In the data rows, the value 500 means zero.
Each row of this table is followed by its label. One hidden rule gives the labels. It looks at one to three of the table's principal directions, none of them among the few with the most spread.
[476, 596, 432, 585, 506, 391, 528, 454, 352, 511, 727, 529, 511, 553,
 510, 447, 715, 486, 508, 277, 489, 512, 394, 358, 442, 536, 563, 303,
 571, 512, 366, 643, 416, 526, 508, 404, 524, 458, 566, 432, 564, 524,
 571] 2
[511, 677, 568, 616, 413, 520, 715, 499, 451, 661, 573, 445, 471, 458,
 497, 517, 603, 480, 661, 447, 423, 576, 448, 339, 425, 565, 630, 488,
 352, 647, 415, 567, 510, 429, 532, 450, 406, 453, 590, 427, 563, 580,
 423] 2
[518, 335, 400, 441, 515, 592, 564, 289, 564, 546, 446, 523, 358, 456,
 476, 674, 616, 429, 550, 345, 490, 462, 556, 641, 340, 528, 353, 501,
 583, 557, 471, 503, 482, 357, 553, 647, 560, 482, 541, 530, 508, 777,
 478] 5
[561, 620, 693, 543, 519, 483, 834, 442, 430, 735, 516, 399, 248, 583,
 262, 588, 547, 540, 591, 560, 606, 613, 437, 299, 522, 642, 659, 325,
 276, 417, 318, 513, 440, 622, 563, 363, 536, 484, 524, 364, 458, 707,
 686] 1
[437, 349, 516, 426, 539, 528, 504, 478, 405, 643, 546, 534, 315, 516,
 545, 665, 694, 396, 437, 349, 525, 475, 575, 655, 428, 603, 470, 443,
 577, 428, 500, 504, 484, 449, 560, 568, 634, 440, 512, 530, 525, 577,
 454] 3
[468, 422, 487, 471, 537, 529, 527, 414, 476, 503, 516, 460, 508, 565,
 461, 572, 537, 448, 487, 372, 536, 490, 533, 607, 414, 508, 446, 498,
 507, 381, 532, 530, 403, 410, 518, 549, 561, 462, 464, 546, 420, 629,
 527] 6
[618, 641, 241, 634, 482, 497, 420, 464, 520, 464, 510, 630, 667, 528,
 563, 396, 534, 712, 644, 530, 269, 494, 483, 373, 380, 475, 439, 556,
 380, 783, 381, 664, 697, 431, 445, 478, 200, 445, 647, 412, 471, 420,
 501] 6
[446, 522, 296, 524, 470, 451, 278, 481, 481, 302, 666, 648, 758, 702,
 626, 334, 556, 567, 406, 469, 426, 485, 491, 355, 520, 422, 438, 501,
 626, 441, 503, 607, 560, 449, 369, 501, 429, 454, 476, 566, 522, 333,
 550] 1
[309, 251, 355, 461, 447, 643, 290, 588, 708, 657, 423, 726, 421, 707,
 649, 738, 585, 456, 340, 541, 373, 483, 725, 709, 476, 670, 352, 652,
 482, 418, 648, 447, 495, 421, 301, 781, 472, 388, 490, 562, 478, 330,
 368] 0
[610, 604, 469, 586, 550, 526, 571, 491, 553, 494, 480, 523, 537, 612,
 410, 429, 383, 632, 597, 672, 414, 564, 485, 393, 502, 500, 511, 533,
 276, 560, 408, 505, 630, 528, 500, 426, 356, 637, 455, 479, 340, 530,
 609] 5
[567, 668, 546, 573, 518, 332, 733, 357, 352, 401, 564, 317, 558, 382,
 361, 365, 514, 469, 678, 275, 620, 508, 279, 404, 442, 392, 570, 338,
 511, 494, 333, 624, 337, 506, 602, 352, 585, 514, 534, 433, 483, 750,
 605] 3
[442, 392, 595, 359, 480, 605, 513, 495, 455, 541, 707, 517, 434, 679,
 564, 579, 642, 383, 342, 430, 635, 508, 602, 489, 616, 542, 597, 443,
 621, 232, 599, 426, 500, 485, 499, 479, 639, 494, 354, 622, 585, 479,
 499] 0
[379, 591, 492, 427, 366, 450, 351, 616, 453, 538, 780, 604, 666, 623,
 724, 395, 694, 444, 312, 418, 554, 477, 485, 315, 648, 499, 686, 436,
 649, 423, 575, 532, 478, 557, 330, 389, 394, 362, 504, 499, 796, 180,
 376] 0
[508, 477, 586, 505, 601, 458, 527, 600, 514, 455, 442, 470, 497, 631,
 420, 475, 363, 545, 403, 579, 535, 506, 531, 558, 569, 491, 485, 481,
 384, 307, 463, 448, 489, 599, 471, 428, 555, 616, 392, 554, 296, 433,
 672] 4
[513, 517, 757, 586, 576, 710, 647, 683, 410, 685, 619, 496, 225, 492,
 531, 545, 610, 501, 478, 570, 433, 595, 645, 437, 578, 659, 532, 296,
 459, 376, 543, 362, 505, 605, 585, 485, 697, 475, 459, 462, 525, 533,
 605] 0
[527, 667, 566, 503, 468, 353, 606, 499, 385, 343, 562, 395, 675, 449,
 439, 228, 440, 500, 587, 477, 665, 569, 328, 394, 573, 311, 549, 437,
 592, 458, 421, 559, 438, 608, 496, 348, 551, 525, 473, 510, 579, 534,
 583] 5
[511, 427, 489, 288, 478, 451, 499, 386, 544, 403, 555, 459, 683, 798,
 416, 493, 422, 405, 378, 502, 733, 474, 491, 550, 621, 371, 556, 623,
 506, 249, 536, 514, 532, 452, 400, 431, 456, 630, 277, 646, 390, 471,
 502] 1
[402, 472, 514, 332, 456, 258, 516, 343, 506, 274, 429, 366, 663, 466,
 385, 358, 354, 441, 443, 395, 854, 470, 308, 536, 572, 304, 540, 488,
 677, 241, 496, 510, 221, 597, 453, 417, 629, 443, 450, 572, 606, 612,
 598] 0
[447, 540, 368, 556, 418, 585, 391, 615, 733, 438, 435, 607, 696, 607,
 602, 369, 330, 662, 529, 704, 414, 557, 535, 495, 560, 475, 486, 662,
 346, 508, 586, 412, 535, 554, 354, 499, 290, 513, 465, 605, 514, 315,
 508] 5
[549, 735, 836, 515, 520, 466, 790, 699, 256, 762, 560, 321, 465, 480,
 462, 429, 525, 474, 607, 519, 594, 581, 469, 468, 578, 530, 746, 436,
 242, 393, 468, 533, 505, 577, 557, 292, 479, 419, 479, 389, 480, 476,
 446] 0
[494, 420, 461, 432, 449, 520, 449, 519, 431, 465, 453, 453, 547, 320,
 564, 464, 587, 396, 556, 371, 559, 473, 487, 733, 436, 387, 348, 547,
 745, 648, 552, 520, 498, 459, 538, 575, 575, 467, 548, 576, 609, 509,
 364] 4
[429, 386, 458, 408, 556, 463, 354, 402, 446, 403, 705, 503, 568, 694,
 506, 549, 616, 414, 246, 279, 601, 395, 509, 488, 524, 514, 510, 346,
 675, 231, 561, 530, 329, 475, 459, 457, 597, 482, 400, 559, 471, 468,
 603] 4
[512, 571, 388, 435, 423, 455, 339, 461, 382, 389, 611, 522, 739, 367,
 724, 310, 592, 443, 563, 399, 469, 412, 412, 476, 491, 352, 508, 557,
 682, 665, 563, 572, 616, 350, 518, 475, 401, 437, 533, 537, 694, 434,
 256] 4
[564, 392, 654, 424, 550, 683, 607, 515, 529, 685, 394, 458, 262, 455,
 449, 670, 470, 431, 551, 634, 521, 519, 628, 657, 538, 590, 481, 551,
 407, 476, 596, 365, 579, 471, 595, 597, 586, 549, 416, 488, 433, 634,
 411] 6
[498, 550, 404, 491, 468, 352, 405, 464, 572, 238, 366, 436, 739, 386,
 483, 300, 269, 578, 556, 535, 588, 455, 357, 527, 540, 314, 477, 584,
 547, 499, 519, 505, 417, 545, 472, 451, 458, 512, 501, 546, 507, 465,
 528] 1
[597, 637, 614, 519, 457, 439, 707, 517, 284, 439, 425, 312, 522, 88,
 548, 296, 502, 436, 833, 394, 578, 520, 348, 605, 465, 310, 500, 505,
 612, 696, 444, 533, 561, 453, 708, 446, 636, 468, 581, 508, 643, 696,
 346] 0
[311, 470, 290, 497, 369, 540, 124, 615, 609, 329, 732, 692, 799, 693,
 769, 334, 572, 522, 287, 497, 446, 483, 517, 395, 614, 476, 500, 525,
 716, 428, 678, 461, 455, 525, 306, 499, 402, 452, 445, 670, 701, 122,
 452] 2
[546, 494, 557, 549, 516, 554, 670, 427, 471, 521, 441, 400, 349, 354,
 380, 527, 473, 490, 692, 500, 553, 577, 449, 558, 444, 516, 485, 471,
 483, 554, 470, 458, 452, 514, 671, 518, 639, 550, 508, 511, 484, 753,
 545] 3
[559, 407, 610, 507, 583, 730, 704, 536, 539, 828, 546, 589, 166, 645,
 391, 773, 679, 489, 446, 547, 429, 639, 736, 581, 399, 694, 441, 461,
 375, 530, 448, 459, 582, 560, 498, 581, 502, 550, 507, 443, 436, 607,
 595] 3
[541, 176, 549, 362, 568, 900, 423, 552, 686, 652, 408, 604, 254, 615,
 568, 784, 474, 420, 403, 727, 399, 500, 836, 794, 532, 629, 340, 694,
 457, 462, 730, 236, 745, 376, 560, 729, 561, 683, 301, 692, 359, 524,
 383] 5
[367, 395, 207, 444, 435, 501, 307, 345, 606, 378, 828, 694, 676, 855,
 603, 509, 708, 480, 295, 276, 535, 486, 508, 405, 484, 518, 516, 446,
 673, 337, 513, 567, 403, 465, 343, 481, 425, 512, 425, 655, 602, 408,
 584] 1
[477, 394, 499, 554, 548, 720, 563, 527, 594, 699, 530, 640, 322, 687,
 497, 704, 620, 511, 443, 549, 334, 598, 730, 548, 391, 667, 383, 525,
 386, 485, 511, 472, 565, 450, 437, 660, 482, 492, 496, 500, 408, 554,
 555] 6
[479, 421, 591, 388, 511, 560, 627, 497, 615, 706, 530, 554, 344, 769,
 354, 682, 523, 464, 351, 617, 627, 608, 605, 517, 549, 605, 578, 539,
 367, 363, 470, 433, 504, 625, 402, 474, 444, 607, 400, 521, 459, 494,
 591] 0
[651, 712, 581, 653, 546, 501, 711, 541, 393, 536, 498, 427, 478, 319,
 447, 392, 472, 598, 732, 536, 393, 589, 447, 408, 415, 467, 557, 478,
 344, 719, 377, 556, 609, 522, 630, 398, 429, 549, 591, 398, 475, 611,
 529] 3
[481, 500, 471, 478, 450, 436, 475, 492, 501, 390, 455, 404, 617, 374,
 468, 418, 456, 455, 537, 404, 616, 479, 400, 612, 491, 385, 455, 511,
 641, 546, 534, 513, 362, 540, 504, 481, 535, 497, 518, 541, 558, 499,
 477] 4
[521, 281, 765, 398, 586, 686, 615, 599, 590, 576, 251, 428, 225, 463,
 380, 685, 358, 402, 405, 693, 575, 534, 717, 743, 583, 523, 323, 555,
 529, 334, 611, 293, 518, 549, 521, 683, 764, 576, 378, 552, 356, 592,
 554] 5
[481, 456, 528, 474, 537, 458, 403, 534, 592, 331, 489, 506, 511, 462,
 458, 447, 355, 514, 378, 583, 591, 501, 490, 496, 620, 442, 510, 479,
 618, 404, 570, 400, 406, 661, 480, 488, 598, 597, 430, 514, 527, 419,
 597] 0
[380, 305, 477, 232, 363, 432, 334, 419, 602, 236, 461, 451, 737, 580,
 530, 484, 409, 251, 304, 434, 789, 410, 495, 654, 669, 263, 423, 687,
 875, 284, 694, 466, 410, 418, 339, 635, 645, 528, 321, 691, 584, 386,
 335] 1
[350, 304, 555, 375, 486, 542, 416, 565, 680, 483, 494, 552, 430, 629,
 459, 603, 435, 393, 270, 560, 686, 546, 592, 657, 636, 522, 482, 537,
 636, 253, 656, 343, 315, 669, 375, 592, 651, 570, 357, 598, 549, 398,
 545] 2
[486, 529, 354, 477, 394, 490, 409, 410, 452, 359, 639, 524, 782, 612,
 605, 423, 622, 409, 495, 320, 474, 446, 486, 438, 470, 367, 431, 567,
 677, 526, 534, 666, 545, 288, 386, 567, 434, 421, 490, 550, 532, 435,
 368] 2
[491, 389, 474, 358, 516, 434, 293, 508, 509, 370, 467, 493, 628, 570,
 530, 510, 425, 444, 289, 526, 554, 379, 518, 568, 564, 419, 472, 590,
 616, 444, 571, 477, 566, 458, 461, 483, 471, 590, 415, 603, 433, 316,
 459] 2
[468, 430, 564, 556, 485, 740, 621, 498, 548, 708, 497, 544, 258, 511,
 560, 652, 598, 473, 602, 568, 364, 570, 626, 501, 444, 680, 474, 495,
 381, 512, 542, 382, 565, 386, 588, 623, 570, 476, 492, 549, 509, 677,
 450] 2
[520, 619, 387, 546, 525, 529, 396, 528, 429, 462, 788, 637, 740, 726,
 648, 366, 639, 551, 418, 421, 359, 516, 556, 354, 467, 467, 531, 483,
 479, 490, 504, 624, 607, 430, 388, 424, 306, 489, 464, 500, 506, 347,
 496] 1
[466, 506, 493, 448, 443, 665, 452, 534, 431, 729, 924, 693, 420, 863,
 636, 623, 873, 468, 282, 458, 447, 552, 653, 235, 580, 694, 675, 369,
 534, 409, 519, 529, 643, 494, 407, 422, 395, 444, 452, 503, 665, 305,
 490] 0
[524, 515, 505, 449, 499, 440, 475, 452, 592, 263, 513, 446, 675, 527,
 444, 420, 302, 462, 459, 532, 621, 487, 461, 489, 619, 347, 566, 600,
 550, 379, 584, 475, 455, 519, 460, 479, 521, 637, 358, 547, 450, 464,
 502] 6
[418, 546, 402, 446, 440, 353, 438, 460, 544, 624, 607, 598, 570, 799,
 431, 561, 604, 545, 314, 480, 579, 510, 454, 334, 516, 589, 630, 461,
 417, 426, 401, 622, 419, 604, 295, 393, 281, 419, 545, 416, 542, 322,
 578] 6
[697, 575, 592, 601, 656, 427, 578, 539, 281, 320, 191, 312, 541, 151,
 459, 301, 279, 559, 787, 546, 382, 416, 427, 675, 421, 308, 268, 521,
 454, 641, 418, 555, 661, 372, 708, 540, 651, 529, 538, 446, 227, 695,
 493] 3
[417, 526, 241, 434, 395, 420, 326, 388, 628, 258, 732, 619, 874, 669,
 646, 372, 542, 519, 369, 314, 559, 468, 461, 413, 502, 350, 584, 593,
 650, 426, 560, 589, 425, 461, 318, 438, 308, 477, 470, 617, 674, 336,
 476] 0
[375, 328, 421, 611, 442, 690, 484, 598, 758, 645, 306, 600, 335, 563,
 541, 747, 499, 532, 484, 542, 314, 516, 685, 661, 416, 688, 330, 589,
 384, 510, 562, 407, 432, 443, 393, 747, 511, 417, 565, 551, 405, 455,
 500] 1
[444, 159, 387, 341, 578, 517, 296, 407, 692, 456, 337, 595, 384, 735,
 388, 772, 425, 457, 222, 543, 570, 391, 647, 715, 532, 569, 317, 564,
 573, 289, 562, 439, 459, 498, 385, 683, 589, 570, 390, 565, 286, 450,
 595] 0
[539, 506, 384, 465, 483, 259, 449, 404, 550, 267, 244, 405, 586, 369,
 373, 349, 246, 628, 611, 575, 670, 417, 272, 525, 582, 360, 481, 508,
 510, 485, 386, 506, 438, 616, 535, 407, 525, 520, 531, 511, 452, 538,
 616] 6
[423, 561, 538, 529, 455, 535, 492, 552, 423, 593, 722, 605, 519, 681,
 620, 510, 703, 447, 385, 441, 419, 534, 577, 293, 529, 575, 562, 422,
 535, 414, 501, 571, 533, 439, 387, 519, 489, 382, 506, 456, 591, 392,
 468] 5
[661, 632, 589, 555, 575, 603, 734, 464, 343, 768, 579, 535, 272, 538,
 432, 507, 627, 608, 695, 659, 396, 636, 518, 331, 427, 628, 580, 421,
 249, 657, 321, 519, 766, 508, 660, 385, 402, 552, 539, 409, 482, 707,
 562] 0
[436, 589, 790, 471, 440, 416, 557, 617, 358, 431, 457, 351, 471, 188,
 544, 345, 440, 360, 508, 542, 639, 513, 409, 414, 653, 393, 561, 418,
 732, 456, 586, 418, 386, 584, 556, 501, 758, 401, 522, 439, 730, 499,
 402] 0
[522, 627, 518, 590, 499, 504, 525, 505, 436, 438, 567, 529, 613, 560,
 562, 393, 468, 523, 582, 566, 375, 535, 506, 318, 518, 468, 532, 542,
 411, 485, 493, 566, 619, 378, 484, 523, 472, 480, 471, 465, 443, 507,
 457] 3
[531, 294, 466, 408, 568, 562, 524, 412, 552, 406, 288, 453, 479, 489,
 406, 570, 384, 438, 558, 491, 573, 489, 584, 834, 428, 397, 253, 641,
 560, 420, 549, 476, 512, 404, 531, 681, 651, 563, 410, 617, 311, 689,
 509] 2
[610, 531, 627, 581, 629, 638, 800, 501, 528, 820, 508, 520, 104, 540,
 307, 669, 563, 656, 576, 620, 465, 661, 579, 458, 410, 732, 584, 343,
 193, 533, 333, 408, 523, 704, 630, 379, 465, 580, 552, 402, 444, 720,
 758] 1
[506, 733, 524, 440, 447, 219, 629, 368, 257, 469, 824, 418, 640, 510,
 451, 315, 711, 459, 478, 218, 750, 519, 241, 227, 517, 397, 773, 270,
 643, 460, 316, 693, 351, 629, 505, 181, 452, 427, 571, 403, 763, 530,
 576] 1
[496, 467, 419, 600, 456, 593, 482, 451, 514, 429, 446, 481, 489, 283,
 594, 510, 540, 449, 666, 392, 363, 462, 497, 569, 396, 486, 364, 521,
 616, 674, 555, 502, 488, 332, 589, 663, 593, 451, 575, 518, 536, 633,
 371] 2
[615, 650, 446, 643, 592, 435, 484, 531, 402, 354, 453, 475, 609, 275,
 553, 289, 398, 658, 667, 513, 338, 485, 419, 468, 398, 401, 458, 484,
 436, 697, 419, 548, 595, 494, 626, 409, 428, 530, 597, 458, 456, 541,
 552] 6
[583, 545, 412, 559, 499, 364, 449, 475, 533, 308, 275, 392, 608, 163,
 458, 416, 360, 574, 590, 415, 477, 391, 380, 596, 406, 346, 379, 517,
 610, 749, 444, 557, 425, 524, 539, 498, 460, 469, 673, 428, 508, 499,
 506] 1
[421, 587, 340, 499, 389, 501, 503, 427, 676, 621, 751, 659, 561, 880,
 440, 526, 594, 648, 396, 560, 580, 632, 465, 221, 549, 640, 745, 467,
 330, 408, 437, 524, 416, 678, 329, 322, 215, 493, 490, 509, 643, 371,
 664] 3
Which label does each new row get?
[539, 601, 379, 527, 496, 379, 609, 341, 505, 458, 543, 450, 622, 522,
 391, 450, 520, 584, 578, 323, 573, 509, 375, 456, 373, 441, 551, 456,
 432, 529, 367, 635, 369, 525, 484, 374, 359, 459, 584, 455, 507, 625,
 619]: 1
[468, 369, 446, 454, 461, 624, 619, 385, 562, 754, 519, 585, 347, 855,
 402, 812, 680, 438, 473, 448, 490, 537, 663, 530, 442, 677, 464, 550,
 352, 359, 460, 601, 539, 354, 375, 664, 471, 398, 468, 468, 351, 590,
 489]: 6
[395, 381, 511, 401, 504, 582, 403, 600, 592, 647, 573, 634, 466, 697,
 568, 648, 552, 454, 300, 563, 511, 548, 672, 615, 527, 598, 554, 619,
 454, 384, 627, 440, 514, 543, 382, 561, 427, 506, 425, 551, 528, 325,
 428]: 1
[637, 580, 524, 553, 579, 575, 579, 485, 407, 520, 502, 451, 496, 448,
 494, 412, 455, 574, 680, 573, 414, 517, 483, 498, 461, 489, 501, 499,
 344, 584, 468, 489, 655, 434, 650, 426, 452, 586, 462, 508, 390, 635,
 503]: 5
[535, 454, 616, 509, 494, 647, 697, 442, 564, 508, 420, 391, 398, 450,
 437, 571, 428, 423, 624, 515, 520, 534, 547, 565, 500, 494, 458, 539,
 449, 438, 544, 400, 487, 396, 586, 585, 635, 567, 415, 574, 418, 727,
 490]: 5
[506, 508, 617, 482, 525, 352, 554, 483, 418, 389, 299, 342, 500, 343,
 373, 455, 310, 447, 588, 543, 625, 472, 395, 569, 553, 405, 487, 538,
 516, 426, 501, 519, 424, 502, 571, 536, 673, 490, 482, 451, 395, 596,
 484]: 2
[444, 701, 429, 550, 394, 382, 467, 496, 451, 308, 766, 459, 783, 455,
 614, 228, 503, 514, 566, 383, 583, 537, 289, 309, 561, 382, 746, 478,
 569, 512, 522, 523, 405, 548, 540, 270, 417, 554, 472, 605, 714, 407,
 469]: 0
[432, 466, 364, 530, 508, 456, 257, 499, 512, 323, 598, 611, 586, 429,
 631, 383, 558, 518, 388, 419, 446, 441, 470, 448, 510, 459, 407, 389,
 757, 523, 551, 500, 410, 551, 450, 540, 557, 447, 547, 490, 646, 403,
 530]: 3
[474, 566, 540, 558, 474, 466, 581, 502, 466, 423, 546, 453, 490, 399,
 502, 406, 479, 518, 581, 475, 545, 557, 421, 420, 518, 471, 572, 444,
 538, 477, 474, 470, 435, 557, 579, 438, 596, 505, 515, 536, 592, 570,
 560]: 5
[611, 564, 694, 609, 493, 561, 654, 617, 377, 554, 254, 301, 350, 122,
 506, 510, 410, 459, 765, 562, 390, 447, 474, 584, 496, 493, 448, 519,
 441, 711, 500, 451, 616, 384, 710, 567, 647, 481, 579, 439, 415, 603,
 340]: 2
[584, 652, 244, 639, 483, 467, 535, 379, 513, 386, 577, 527, 722, 420,
 565, 320, 545, 618, 738, 319, 364, 506, 374, 482, 305, 392, 451, 513,
 440, 753, 377, 636, 522, 407, 527, 421, 285, 523, 606, 513, 523, 622,
 503]: 1
[437, 407, 590, 443, 504, 557, 358, 652, 521, 507, 482, 546, 555, 578,
 594, 576, 503, 364, 286, 527, 445, 448, 668, 600, 572, 483, 400, 588,
 610, 421, 654, 486, 530, 436, 348, 660, 548, 475, 431, 492, 443, 274,
 364]: 1
[358, 151, 471, 467, 454, 675, 390, 511, 731, 593, 209, 546, 177, 398,
 503, 841, 493, 423, 410, 538, 458, 431, 672, 760, 475, 678, 266, 544,
 632, 477, 638, 319, 378, 460, 491, 834, 728, 402, 557, 559, 492, 542,
 457]: 3
[394, 282, 434, 379, 472, 634, 288, 617, 640, 618, 521, 655, 507, 763,
 590, 725, 596, 440, 197, 518, 467, 466, 748, 680, 518, 593, 414, 638,
 559, 405, 658, 468, 539, 478, 298, 648, 415, 462, 444, 583, 469, 203,
 421]: 1
[532, 514, 218, 554, 427, 566, 452, 398, 681, 596, 389, 616, 546, 459,
 543, 536, 524, 677, 660, 524, 348, 503, 489, 545, 312, 552, 431, 618,
 344, 803, 442, 539, 561, 448, 462, 532, 175, 425, 672, 483, 571, 546,
 450]: 4
[508, 550, 548, 634, 500, 480, 463, 613, 537, 474, 293, 452, 449, 321,
 489, 486, 345, 571, 576, 637, 373, 460, 473, 466, 530, 539, 453, 499,
 422, 603, 507, 460, 489, 518, 527, 561, 535, 460, 582, 405, 420, 436,
 490]: 3
[446, 307, 410, 437, 462, 655, 377, 557, 723, 597, 331, 637, 442, 561,
 565, 672, 470, 460, 428, 633, 402, 498, 683, 723, 472, 551, 324, 710,
 492, 590, 615, 411, 594, 439, 374, 733, 423, 527, 485, 560, 466, 404,
 358]: 5
[694, 779, 608, 566, 591, 331, 874, 370, 157, 548, 643, 289, 498, 336,
 373, 335, 577, 522, 839, 295, 594, 557, 266, 419, 382, 413, 721, 365,
 315, 589, 249, 674, 550, 477, 776, 202, 489, 564, 541, 408, 461, 835,
 544]: 0
[420, 313, 451, 450, 521, 566, 257, 570, 581, 390, 364, 579, 522, 514,
 641, 539, 389, 483, 386, 614, 405, 402, 622, 635, 558, 503, 360, 623,
 569, 400, 658, 394, 579, 392, 472, 674, 589, 494, 426, 617, 416, 378,
 415]: 4
[673, 627, 817, 611, 664, 361, 772, 571, 153, 470, 283, 155, 287, 0,
 322, 351, 388, 451, 799, 445, 569, 480, 295, 638, 455, 399, 435, 286,
 530, 648, 353, 488, 446, 581, 868, 385, 842, 577, 577, 380, 375, 813,
 567]: 0
[512, 561, 547, 622, 432, 638, 520, 553, 455, 471, 451, 459, 477, 119,
 712, 429, 518, 434, 740, 483, 298, 483, 506, 510, 441, 470, 443, 554,
 591, 758, 612, 435, 584, 307, 654, 645, 590, 433, 592, 501, 649, 608,
 240]: 5
[424, 526, 575, 650, 479, 537, 397, 750, 553, 593, 253, 559, 365, 271,
 610, 504, 381, 605, 552, 743, 291, 509, 567, 501, 535, 619, 436, 539,
 408, 635, 570, 406, 527, 568, 486, 644, 530, 344, 652, 380, 539, 334,
 419]: 3
[596, 569, 732, 571, 550, 662, 945, 546, 450, 936, 506, 451, 204, 738,
 286, 759, 618, 465, 620, 574, 450, 682, 652, 493, 418, 704, 574, 506,
 93, 476, 346, 544, 622, 470, 514, 500, 452, 559, 463, 399, 261, 682,
 557]: 3
[562, 487, 453, 489, 496, 621, 558, 399, 539, 568, 529, 565, 431, 591,
 482, 537, 572, 566, 535, 559, 452, 539, 560, 402, 460, 545, 451, 473,
 461, 533, 451, 495, 600, 460, 496, 518, 435, 476, 515, 499, 523, 616,
 567]: 5
[563, 498, 604, 560, 591, 728, 594, 621, 408, 842, 624, 644, 253, 666,
 578, 696, 717, 528, 470, 593, 251, 581, 758, 452, 426, 730, 513, 479,
 283, 548, 476, 507, 767, 420, 524, 562, 427, 473, 514, 418, 415, 478,
 465]: 2
[414, 276, 284, 532, 499, 631, 327, 500, 681, 642, 392, 727, 337, 614,
 578, 738, 663, 562, 363, 473, 291, 455, 692, 625, 352, 678, 233, 492,
 542, 594, 482, 504, 510, 457, 350, 739, 443, 366, 638, 484, 482, 432,
 537]: 5
[636, 655, 739, 525, 585, 480, 799, 414, 293, 513, 537, 284, 411, 439,
 352, 407, 417, 498, 708, 532, 604, 543, 384, 357, 557, 480, 663, 377,
 324, 357, 416, 489, 524, 468, 727, 330, 641, 565, 400, 463, 381, 802,
 591]: 3
[575, 843, 523, 663, 473, 224, 654, 516, 330, 343, 483, 332, 632, 93,
 476, 110, 387, 631, 830, 452, 563, 548, 132, 336, 483, 332, 668, 375,
 469, 741, 307, 566, 410, 671, 679, 213, 469, 514, 661, 408, 681, 606,
 551]: 4
[527, 673, 593, 497, 432, 451, 615, 556, 544, 502, 522, 470, 666, 762,
 380, 398, 337, 552, 513, 729, 593, 610, 467, 289, 672, 448, 669, 612,
 275, 361, 477, 537, 570, 567, 356, 391, 354, 559, 375, 473, 401, 371,
 543]: 0
